In the data rows, 128 means zero.
Here are some points:
[136  93 104 168  85  90  97  70 157  43  86 130 242 182 131  68 106 128 103]
[ 92  80 109 172  92 125 110  50 144 104 101  96 163 156 148 130 142 154 127]
[184 102  92 129 140 175 106  57 149  57 115 119 198 175 141  69  61 110  66]
[132 158 153  77 132 170 161 158  73 196 167 126  87  67 115 177 159 123 166]
[132 145 149 116 111 110 169 183 122 161 133 154 124  94 109 147 149 125 150]
[152 119  84 183 131 147  91  79 150  54 114 119 181 171 159  63 105 133 123]
[ 93 188 191  74 132  94 179 227  86 234 138 144  84  63  99 218 191 120 175]
[141 158 146 111 115 134 134 172 116 132 132 147  82 116 130 132 143 141 148]
[ 85 198 189  95 163 108 187 219  85 242 171 134  34  32 105 214 189 124 150]
[153 145 137 104 137 158 154 141 127 140 123 122 115 136 124 147 120 108 117]
[ 92 165 142 107 129 140 168 163 111 209 142 148  92  81 136 188 185 134 160]
[104 159 136 120 129 140 158 138 118 184 137 135 123 115 123 158 179 126 151]
[135 103  72 161 101 133  86  57 147  75  78 130 173 186 178  73  88 125  77]
[ 67 157 138 120 136 109 159 194 119 181 154 128  59  81 108 172 164 148 154]
[109 134 119 142 149 107 118 132 135 122 140 120 129 111 122 130 107 155 131]
[ 92 138 196  93 141 105 155 183  64 217 181 138  73  92 103 168 168 132 190]
[135  85 111 157 116  86  97  71 154  39  79 147 191 164 122  72  94 138 130]
[105 166 171 111 137 111 155 174  85 174 144 135  85  98 127 196 176 106 158]
[177  87  83 162 126 158  98  37 163  24 101 105 205 216 155  62  60 113  73]
[146  68  73 188 111 114  69  59 176  12  90 139 241 194 142  29  63 130  96]
[123 135 128 138  95  90 101 139 130  94 108 153 187 141 137  96 135 139 128]
[136 142 100 148 159 145 128 121 131 124 119 146 105 147 141 112 137 156  95]
[125 132 130 131 103 141 108 120 113 141 107 137 117 143 165 116 119 107 104]
[ 90 173 172 113 179 137 140 214  92 222 157 125  42  48 142 209 162 119 173]
[178 106  66 160 110 117 121  39 186  35  90 113 218 191 129  49  60 136  76]
[112 156 175 103 151  80 139 188 107 178 144 151 100  99 109 172 145 111 170]
[160  85 133 150  97 108 121 105 148  95 113 140 190 129 133  66  98 119 103]
[139 111  74 174 131 144 103  64 155  68  98 142 152 178 146  85 108 162  67]
[132 141 141 109 157 143 140 155 134 152 142 125  88 102 138 163 144 126 139]
[149  75  86 192 139 120  81  54 170  61 105 108 179 155 159  65  79 133  97]
[135 171 124 110 140 154 146 174 112 166 137 132  99 105 131 140 167 125 173]
[142 102  86 163 161 122  88  80 155  69 114 144 121 174 148  82  84 165  59]
[185 100  91 134 123 148 101  52 164  55  98 117 183 195 131  73  90 108  82]
[119 117 112 109 112 119 113 132 135 104 129 109 147 139 145 140 115 141 110]
[147 122  76 144 111 148 108 102 167  94 112 137 168 139 151  93 125 140 143]
[139 162 139  87 133 153 159 151 112 164 124 124 110 128 123 161 156  84 109]
[124 149 129 161 136 161 130 101 105 111 121 110 156 142 132 110 106 120 100]
10 more points follow, each with its number after it:
[156  74 100 120 121 149  95  84 137 103 133 110 172 142 138  77  73 145 128] 0
[133 154 112 107  85 114 143 163 134 125 112 137 153 122 151 117 137 126 115] 1
[130  96 130 137 171 131  88 113 111 107 137 105 134 133 124 125  96 108 141] 2
[173  92  97 161 137 138 125  63 179  81 110 105 131 153 105  67  68 152 109] 3
[139 151 141 110 142 138 103 164 130 118 107 101  64 100 100 164 118 143 120] 4
[112 156 149 119 115  79 140 183 107 140 140 144 122 115 122 133 129 116 148] 5
[127 106 112  98 113 158 122 103 119 152 146 120 157 122 129 112 108 139 116] 6
[127  65 114 147  95 107  91  33 157  83 122 116 228 180 120  42  93 130 110] 7
[114 208 156 108 160 154 157 211  87 204 169 149  50  75 125 193 173 118 169] 8
[129 105 140 162 115 110  95  86 144  70 100 132 168 158 123 101 109 140 142] 9
Which three of these numbered points are nearest to each point below, ignoring the direction in which the first points spread most? Their numbers follow each, nearest first.
[ 81 184 199  82 135  89 161 232  81 200 143 148  63  83 116 189 167 114 165] > 5 9 1
[115 163 144 134 123 153 156 168 104 159 145 119  78 114 140 165 166 137 148] > 8 9 1
[114 120 142 115 121  69 130 170 126 135 137 146 129 123 124 123 118 118 142] > 5 9 1
[140  75  59 170  77 123  90  30 173  40  56 134 214 198 175  45  82 129  57] > 1 5 6
[128 137 124 143 140 143 119 144 104 126 115 157  89 130 160 145 109 118 114] > 8 2 4
[ 84 176 159  66 106 124 166 213  90 204 152 104  60  79 133 219 182 134 158] > 1 6 5
[130  95 140 109 157 128 129 127 138 130 152 113 111 122 111 133 109 105 141] > 2 0 3
[ 99 115 171  98 112 103 142 159 104 190 148 138 106  90  99 159 160 133 179] > 7 9 0
[126 119 126 152 156 113 112 135 138 158 135 112  91  80 137 151 124 122 146] > 2 3 0
[111 114 113 145 142 121 110 104 137 131 124  96 131 107 133 128 123 123 112] > 2 6 0
[121 126 144  96 133 115 121 127 122 105 126 115 125 146 114 141 124 134 166] > 9 2 5
[114 177 181  92 182 161 146 215  76 216 194 119  41  49 118 222 182 122 200] > 2 8 0
[114 126 137 129 151 124 111 157 120 116 124 115  88 110 100 138 115 142 146] > 4 2 9
[110 151 171 131 120  94 133 153 116 154 123 149 105 109 117 156 168 119 153] > 9 5 1
[116 170 173  89 104 128 183 208  94 206 147 136  55  62 125 198 171 109 165] > 1 5 8
[116 168 199  78 148 146 168 209  76 213 158 122  17  71 119 232 183 140 180] > 4 8 9
[ 98 142 167 111 115 103 139 201 107 168 156 148 102 105 120 164 144 126 152] > 5 9 1
[150  70  91 161 123 125  94  73 155  38 103 107 206 171 133  67  73 118 103] > 2 9 0
[184  68  65 161 114 135 121  35 213  38  63 111 183 177 105  37  54 152 101] > 3 0 4
[103 139 140 127 171 105 139 164 121 168 149 134  96  86 126 154 114 158 147] > 2 3 0
[112 160 121 115 149 148 147 187 111 175 146 148  79  81 130 168 160 120 174] > 8 0 9
[105 138 163  92 152 139 160 195  88 192 143 133  89  68 109 178 153  99 153] > 2 0 6
[115 148 124 133 132 154 138 147 113 113 138 124 111 123 131 125 143 135 131] > 8 9 5
[142 119 138 121 153 130 118 112 116 128 133 130 119 114 124 141 130 144 102] > 2 6 8
[ 97 160 161 115 105  90 137 173 107 148 139 144 123 117 117 144 157 125 125] > 5 1 9
[116 146 148 112 104  80 141 175 127 159 150 150 119 108 124 144 150 122 129] > 5 1 9
[132 136 118 112 108 132 149 117 138 134 115 121 139 139 118 123 137 112 110] > 1 6 8
[143 173 154 101 148 149 172 175 100 175 154 128  84  95 131 183 153 118 137] > 8 6 1
